50, 100, 107
66, 63, 112
146, 157, 120
99, 60, 118
102, 86, 102
78, 92, 57
159, 110, 95
182, 84, 77
116, 122, 102
->
107, 112, 120, 118, 102, 57, 95, 77, 102
100, 63, 157, 60, 86, 92, 110, 84, 122
50, 66, 146, 99, 102, 78, 159, 182, 116

105, 154, 124, 107
97, 162, 123, 104
147, 112, 126, 102
98, 67, 67, 101
144, 114, 125, 98
137, 109, 119, 108
142, 111, 126, 93
97, 118, 94, 101
146, 112, 122, 99
97, 157, 123, 105
100, 125, 104, 96
->
107, 104, 102, 101, 98, 108, 93, 101, 99, 105, 96
124, 123, 126, 67, 125, 119, 126, 94, 122, 123, 104
154, 162, 112, 67, 114, 109, 111, 118, 112, 157, 125
105, 97, 147, 98, 144, 137, 142, 97, 146, 97, 100

97, 130, 120, 90, 76, 124, 77, 122, 126, 111, 94
109, 107, 125, 162, 103, 124, 69, 104, 59, 84, 183
67, 103, 108, 114, 69, 111, 114, 134, 125, 132, 82
->
94, 183, 82
111, 84, 132
126, 59, 125
122, 104, 134
77, 69, 114
124, 124, 111
76, 103, 69
90, 162, 114
120, 125, 108
130, 107, 103
97, 109, 67

97, 51, 40, 124, 106, 59, 70, 86, 112, 73, 81, 89
121, 59, 82, 119, 98, 89, 61, 50, 100, 166, 19, 58
52, 137, 143, 93, 93, 90, 91, 76, 114, 95, 111, 104
114, 83, 62, 119, 121, 65, 98, 87, 126, 125, 94, 49
15, 66, 136, 107, 62, 105, 80, 42, 90, 137, 115, 58
->
89, 58, 104, 49, 58
81, 19, 111, 94, 115
73, 166, 95, 125, 137
112, 100, 114, 126, 90
86, 50, 76, 87, 42
70, 61, 91, 98, 80
59, 89, 90, 65, 105
106, 98, 93, 121, 62
124, 119, 93, 119, 107
40, 82, 143, 62, 136
51, 59, 137, 83, 66
97, 121, 52, 114, 15

85, 116, 77, 105, 99, 89, 94, 151, 78, 146
96, 89, 97, 89, 104, 111, 79, 109, 135, 115
85, 131, 91, 83, 70, 67, 143, 102, 105, 121
103, 102, 90, 70, 105, 94, 76, 110, 106, 99
103, 137, 130, 154, 77, 115, 57, 144, 121, 148
32, 100, 73, 131, 56, 148, 75, 116, 86, 134
120, 91, 114, 91, 87, 114, 68, 107, 83, 86
->
146, 115, 121, 99, 148, 134, 86
78, 135, 105, 106, 121, 86, 83
151, 109, 102, 110, 144, 116, 107
94, 79, 143, 76, 57, 75, 68
89, 111, 67, 94, 115, 148, 114
99, 104, 70, 105, 77, 56, 87
105, 89, 83, 70, 154, 131, 91
77, 97, 91, 90, 130, 73, 114
116, 89, 131, 102, 137, 100, 91
85, 96, 85, 103, 103, 32, 120

117, 90, 60, 141, 77, 138, 50, 51, 126
89, 170, 41, 159, 54, 89, 146, 106, 102
131, 80, 59, 149, 78, 168, 35, 18, 138
->
126, 102, 138
51, 106, 18
50, 146, 35
138, 89, 168
77, 54, 78
141, 159, 149
60, 41, 59
90, 170, 80
117, 89, 131

100, 97, 78, 105, 106, 93, 87, 94
104, 85, 113, 107, 86, 82, 111, 96
97, 124, 78, 93, 123, 140, 122, 116
89, 65, 105, 121, 92, 20, 31, 48
90, 113, 124, 90, 109, 102, 131, 88
100, 95, 110, 84, 113, 83, 140, 79
105, 116, 114, 79, 113, 125, 159, 106
86, 136, 80, 103, 129, 144, 112, 108
101, 82, 110, 101, 85, 64, 69, 86
->
94, 96, 116, 48, 88, 79, 106, 108, 86
87, 111, 122, 31, 131, 140, 159, 112, 69
93, 82, 140, 20, 102, 83, 125, 144, 64
106, 86, 123, 92, 109, 113, 113, 129, 85
105, 107, 93, 121, 90, 84, 79, 103, 101
78, 113, 78, 105, 124, 110, 114, 80, 110
97, 85, 124, 65, 113, 95, 116, 136, 82
100, 104, 97, 89, 90, 100, 105, 86, 101
---
69, 17
123, 157
106, 100
112, 126
->
69, 17
123, 157
106, 100

109, 91, 170, 63, 87
75, 76, 48, 91, 82
153, 104, 78, 135, 132
146, 85, 82, 85, 127
->
109, 91
75, 76
153, 104

132, 77
80, 163
38, 146
87, 136
73, 107
->
132, 77
80, 163
38, 146

35, 166, 39
95, 86, 94
63, 128, 106
16, 171, 34
->
35, 166
95, 86
63, 128

101, 106, 89
158, 75, 118
161, 120, 91
->
101, 106
158, 75
161, 120

100, 94, 184, 97, 96
101, 92, 123, 97, 104
90, 96, 116, 86, 86
99, 98, 40, 90, 48
106, 81, 67, 122, 149
->
100, 94
101, 92
90, 96
